One turning vector, and how many ticks it has turned:
The counts run from 0 to 765.
-15,-2,9,19,38,24,24,-31,2,-14,-18,3,18,-11,23,8,7,-20,-15,-5,-37,12,-6,-12,-5,0,-23,18,11,21,3,-6,9,9,12,1,31,-16,12,-6,7,-25,45,3,-14,-24,-43,-13,14,9,5,-23 : 80
-1,-5,12,-54,25,25,13,-15,24,-12,-10,1,9,8,7,1,12,-30,4,11,0,8,11,3,-16,-34,-21,-16,30,-11,21,4,18,22,41,5,15,2,-4,17,-8,-48,1,-13,18,-9,-12,11,2,-4,12,12 : 336
6,-5,-14,-21,24,43,9,-9,16,-14,2,5,31,-13,52,20,28,-10,2,-13,-15,13,-8,-8,-8,-26,-24,-26,1,-21,28,-4,18,8,36,-3,17,-12,4,1,-11,-18,-3,13,1,-20,20,12,29,-14,25,-20 : 663
5,12,-9,-41,17,27,43,-21,13,2,12,-20,18,-2,44,-16,-9,-5,0,4,-14,-9,5,-6,-25,-35,-33,10,-2,-8,2,-12,27,3,41,-8,30,0,7,5,-1,7,-1,15,-2,-23,-4,-17,-3,-3,7,-38 : 109
16,-2,-8,-40,7,36,35,-21,30,-10,-15,-25,-2,8,-11,0,45,-18,-8,-16,14,1,-6,5,-13,-16,12,13,-1,-9,27,2,5,14,-12,29,13,-6,27,20,-16,-35,0,5,19,-10,-15,21,22,-14,11,-13 : 745
7,-5,6,-33,-5,42,20,-4,16,-18,-6,-35,9,11,-1,1,7,-4,-19,7,-18,-12,-23,21,-30,-14,-14,25,20,7,29,-11,22,20,5,21,33,-18,18,17,19,-25,15,4,26,-16,-9,28,-2,-8,9,-16 : 331
11,13,15,-3,16,21,19,0,2,1,11,-16,45,10,12,0,23,-10,-13,-14,-10,-1,2,-2,-21,-8,-27,35,12,21,8,4,23,17,20,1,26,25,9,1,31,-36,14,5,-15,-17,10,-15,13,-24,33,-37 : 437
1,-2,13,-13,37,35,20,-25,20,-16,-16,-2,-19,-6,-4,-14,25,-32,4,5,-4,-2,11,-6,-32,-37,3,4,24,2,28,2,-9,5,10,0,28,-3,24,-6,-28,-26,16,-5,7,-20,-49,-8,4,5,1,-6 : 135
3,7,-7,-36,9,58,33,-20,13,0,-10,-23,-2,-24,27,-8,29,-26,-6,6,-13,6,1,-10,-7,-19,-27,2,-1,-21,22,-16,20,9,13,16,17,-26,13,4,-9,8,-5,10,2,-2,20,10,-2,12,-14,-48 : 176
-1,-1,-10,-17,2,5,5,-46,16,-17,-22,-4,9,-1,32,-3,38,7,12,19,4,21,-14,-23,-13,-29,-19,-17,42,0,7,9,14,-20,11,16,23,-12,31,2,-21,-3,7,8,21,-18,-27,17,-20,-15,-12,-34 : 183
-5,1,-5,-3,39,45,10,-32,27,-8,-16,-6,9,-12,-4,-13,10,-22,-26,14,-34,1,4,2,-24,-45,12,-22,9,5,19,-4,-13,7,-15,18,-8,-23,17,-24,-2,-30,21,17,-6,-16,-15,-15,7,-6,9,-31 : 622
1,-2,-1,3,38,36,6,-33,25,-6,-4,-2,13,-16,-8,-19,6,-23,-9,13,-27,-1,3,6,-44,-55,-1,-30,13,6,3,-13,-7,17,4,3,-2,-11,6,-28,0,-36,12,14,0,-22,-15,-20,14,-7,10,-30 : 623
-9,12,7,-6,9,8,3,-33,14,-2,-4,3,34,-3,0,-12,-2,2,-4,2,-30,19,-8,-16,-25,-31,-14,-3,23,14,-7,-11,1,21,18,3,36,-14,-9,-4,6,-47,25,-9,1,-21,-26,-42,30,-13,6,-25 : 219
4,-8,13,-44,26,11,14,-1,5,-30,-10,-28,0,4,22,14,16,-13,0,0,-36,-9,-5,0,-16,-14,-39,-5,37,24,33,-10,33,8,-1,7,36,8,15,-4,3,-30,29,12,16,-3,-2,11,-16,-5,-4,-9 : 127
-11,-28,18,-3,49,31,5,-15,2,-26,-38,-17,8,-2,5,0,20,-5,1,15,-12,-2,-14,1,-20,3,-16,11,28,2,16,24,19,-7,13,9,25,-16,31,10,2,-37,21,1,-4,-29,-42,5,1,7,12,-11 : 549
5,0,-12,2,33,29,7,-14,7,-11,-3,-1,24,-18,2,-6,34,-33,10,-9,-7,24,0,-6,-10,-28,-4,13,23,-12,21,3,9,-20,29,10,29,10,23,4,12,-17,-27,-5,-14,-22,-19,-13,12,-30,32,-43 : 30
-2,-17,-2,-3,39,31,-14,-16,15,-12,-28,-6,23,3,-7,-24,17,-8,5,13,-2,11,-11,10,-29,-34,12,-17,23,-1,7,29,-3,-5,14,13,4,-10,31,-3,1,-52,-12,8,-13,-27,-39,-6,14,-20,32,-24 : 412
-10,-7,3,-15,36,41,21,-26,2,-14,-18,-5,38,-7,0,3,-1,-15,6,13,-16,11,4,-7,11,-20,-23,10,36,-13,10,4,30,-24,46,22,17,-22,-4,6,24,-3,-16,-11,-22,-7,0,-14,-12,-9,14,-30 : 443
0,2,-16,-28,16,15,2,-32,10,-11,-5,-7,13,-12,37,-8,30,-5,9,19,13,15,-10,-19,-9,-43,-27,-22,22,-2,4,-2,21,-5,28,4,4,4,28,7,-3,-6,-8,23,10,-8,-2,26,-21,-19,9,-46 : 318
-13,7,-15,-32,33,24,42,-33,13,4,19,-5,27,-5,2,-14,3,-18,0,5,-13,3,14,-16,-12,-36,-8,24,11,-11,-1,-13,25,-12,11,10,13,6,-2,-3,11,0,12,2,-15,-12,-20,-35,-15,-8,8,-43 : 514
4,-2,-3,-36,16,12,11,-28,11,-18,-7,-15,22,10,45,1,21,11,12,4,19,10,-18,-24,-5,-7,-30,-10,24,-16,10,8,21,-12,50,9,45,-8,20,22,-25,-10,18,9,-3,-17,-22,-1,8,-9,15,-14 : 251
-21,-1,-31,-49,7,13,24,-46,23,-4,-2,-27,13,-6,21,-15,13,1,-5,8,-11,11,-6,-15,-8,-25,-7,0,-2,-4,7,-14,34,-1,-15,21,8,-16,20,20,6,-11,3,10,13,-9,-24,-2,-14,-7,-6,-49 : 44
-8,-9,-9,-29,45,47,29,-18,6,-6,-6,2,26,-12,4,5,1,-27,-2,7,-18,15,4,-16,5,-16,-20,10,27,-20,9,-10,27,-10,41,19,26,-19,-5,9,8,-4,-5,-11,-30,-3,-5,-16,-5,0,19,-27 : 444
-5,-1,-16,-23,30,10,33,-20,15,3,2,-2,26,9,53,20,26,3,1,6,-4,13,-9,-21,-1,-10,-17,6,16,1,0,11,24,-9,4,8,19,0,26,16,-8,-7,37,25,9,-25,-35,10,-12,-13,14,-21 : 321
22,29,-10,-6,1,28,24,-30,14,-4,-29,-15,12,-13,-23,-16,11,-18,-16,18,5,9,-25,-8,-11,-19,-17,17,26,11,-7,-8,4,21,41,27,29,-20,10,5,10,-15,6,-2,-12,8,-14,12,11,-17,21,-37 : 224
-1,10,10,-16,15,24,18,-12,-7,-4,-18,-19,38,0,13,-7,19,-6,-16,-7,-12,23,-5,-2,10,-9,-14,40,18,17,10,15,29,-15,13,18,15,5,21,3,44,-26,-16,6,-10,-17,-4,-13,2,-21,22,-51 : 302
8,22,1,-8,5,14,27,-31,16,0,-6,-6,25,-2,-22,-4,15,-3,-4,15,10,8,-16,-25,-18,-10,-26,24,32,15,-23,-2,3,29,35,16,35,-8,4,25,6,-34,40,-6,-9,-5,-41,-10,17,-10,22,-19 : 360
-11,-8,14,-7,26,17,-8,-31,9,-8,-39,-18,13,4,31,-24,27,12,-30,17,-2,15,-1,-13,0,-19,-7,-15,17,11,15,12,3,4,1,8,-19,-6,27,-13,9,-44,28,26,-12,-16,-13,-3,-10,-5,7,-41 : 75
17,13,14,-34,14,23,37,-21,20,-12,-5,-10,-18,3,15,-3,26,-37,0,1,5,-8,10,3,-23,-30,-18,22,13,19,23,6,10,19,7,3,22,15,25,3,-3,-26,13,13,36,-21,-25,26,-6,0,-2,-14 : 541
6,2,21,-17,7,24,15,1,-1,1,5,-19,45,23,16,2,30,3,-19,-16,-18,4,8,-6,-9,-1,-22,33,27,9,18,10,18,12,14,11,23,14,7,2,20,-33,24,-3,-18,-22,4,-31,7,-19,25,-35 : 438
17,4,12,-24,9,17,24,-14,28,-10,8,-2,36,23,22,20,13,4,-1,-16,-14,-2,6,25,-24,-34,-11,3,10,10,17,13,19,15,8,8,17,8,11,-3,8,-46,17,12,27,-39,1,-1,27,-34,22,-12 : 55
3,2,-11,-3,31,23,9,-28,11,-17,-19,-1,25,-7,9,-8,32,-17,3,-18,3,28,3,-9,0,-25,13,14,28,-8,28,4,2,-30,26,23,28,3,21,-9,5,-12,-29,-7,-18,-14,-18,-18,13,-28,19,-44 : 29
21,-1,6,-19,11,28,20,-21,20,-40,-22,-25,20,9,23,7,6,5,-9,-20,-20,-10,-12,25,-21,-28,2,-7,17,20,44,-9,12,-9,10,18,22,-13,22,-22,4,-18,-1,11,12,-25,1,12,21,-35,3,-21 : 192
6,14,-8,-17,20,40,49,-41,18,2,-6,-20,13,-4,-13,-18,15,-2,-6,0,-18,-8,15,-8,-17,-17,0,31,6,-7,5,-8,15,-14,3,24,20,-21,19,-11,-2,13,8,4,-8,-15,-12,-21,-9,-7,-7,-50 : 379
2,-11,32,-19,35,24,1,-23,3,-33,-35,-22,7,4,15,-10,10,-4,6,19,-1,-6,-9,28,-16,-20,-20,2,27,14,20,23,18,-18,25,12,12,9,36,-3,21,-37,-8,9,10,-27,-16,14,0,-3,6,-19 : 683
0,15,-10,-12,13,14,4,-23,8,-18,-25,-15,13,-11,11,-23,-14,-14,-24,14,-14,25,-29,-17,-3,-24,-10,-5,26,17,10,-19,8,3,42,11,35,-24,9,-10,10,-24,-2,8,-26,4,-36,-19,8,-10,11,-33 : 357
22,16,-4,-4,32,11,22,-20,16,-3,-22,0,22,-17,8,15,42,-24,2,-13,0,14,17,-9,-2,-14,-17,3,20,7,9,10,16,28,38,2,22,0,5,2,12,-34,-14,-12,-21,-11,17,11,3,-39,28,-39 : 366
0,28,8,-20,-5,15,6,-12,3,4,-13,-15,7,-4,31,-20,2,-13,-17,13,-13,20,-22,-22,-7,-10,-27,13,30,22,0,3,10,29,43,0,44,-11,13,6,-6,-35,30,15,-4,-2,-37,-18,8,9,4,-21 : 493
2,16,-11,9,17,0,20,-37,22,13,-5,16,24,6,-7,6,34,-9,-17,4,1,16,9,-30,-9,-29,-4,1,35,10,-6,0,-8,29,9,12,19,-4,2,1,-7,-30,35,-11,0,-13,-37,-2,-6,-32,14,-23 : 430
17,13,-5,-24,-4,23,12,-18,21,8,11,-15,24,9,22,-27,28,17,6,5,9,-4,9,-14,-49,-31,-21,-7,19,-18,9,3,8,14,33,-4,36,0,12,1,-27,-9,-2,-6,4,-35,-1,-19,3,-22,17,-41 : 383
-7,5,9,-7,37,33,2,-35,5,-29,-40,-5,22,-24,25,0,10,-22,-9,22,-15,14,-15,-8,18,-12,-28,-17,15,10,9,7,16,-4,39,12,-2,-14,18,-8,13,-34,15,28,-24,7,-1,-1,26,14,10,-23 : 146
9,-6,16,-28,12,15,15,-10,19,-11,-7,-13,31,28,32,21,10,11,-5,-28,-24,-3,9,16,-19,-21,-5,-4,17,17,34,8,18,16,5,2,28,4,13,-7,2,-51,19,1,17,-42,-9,-2,21,-26,20,-7 : 56
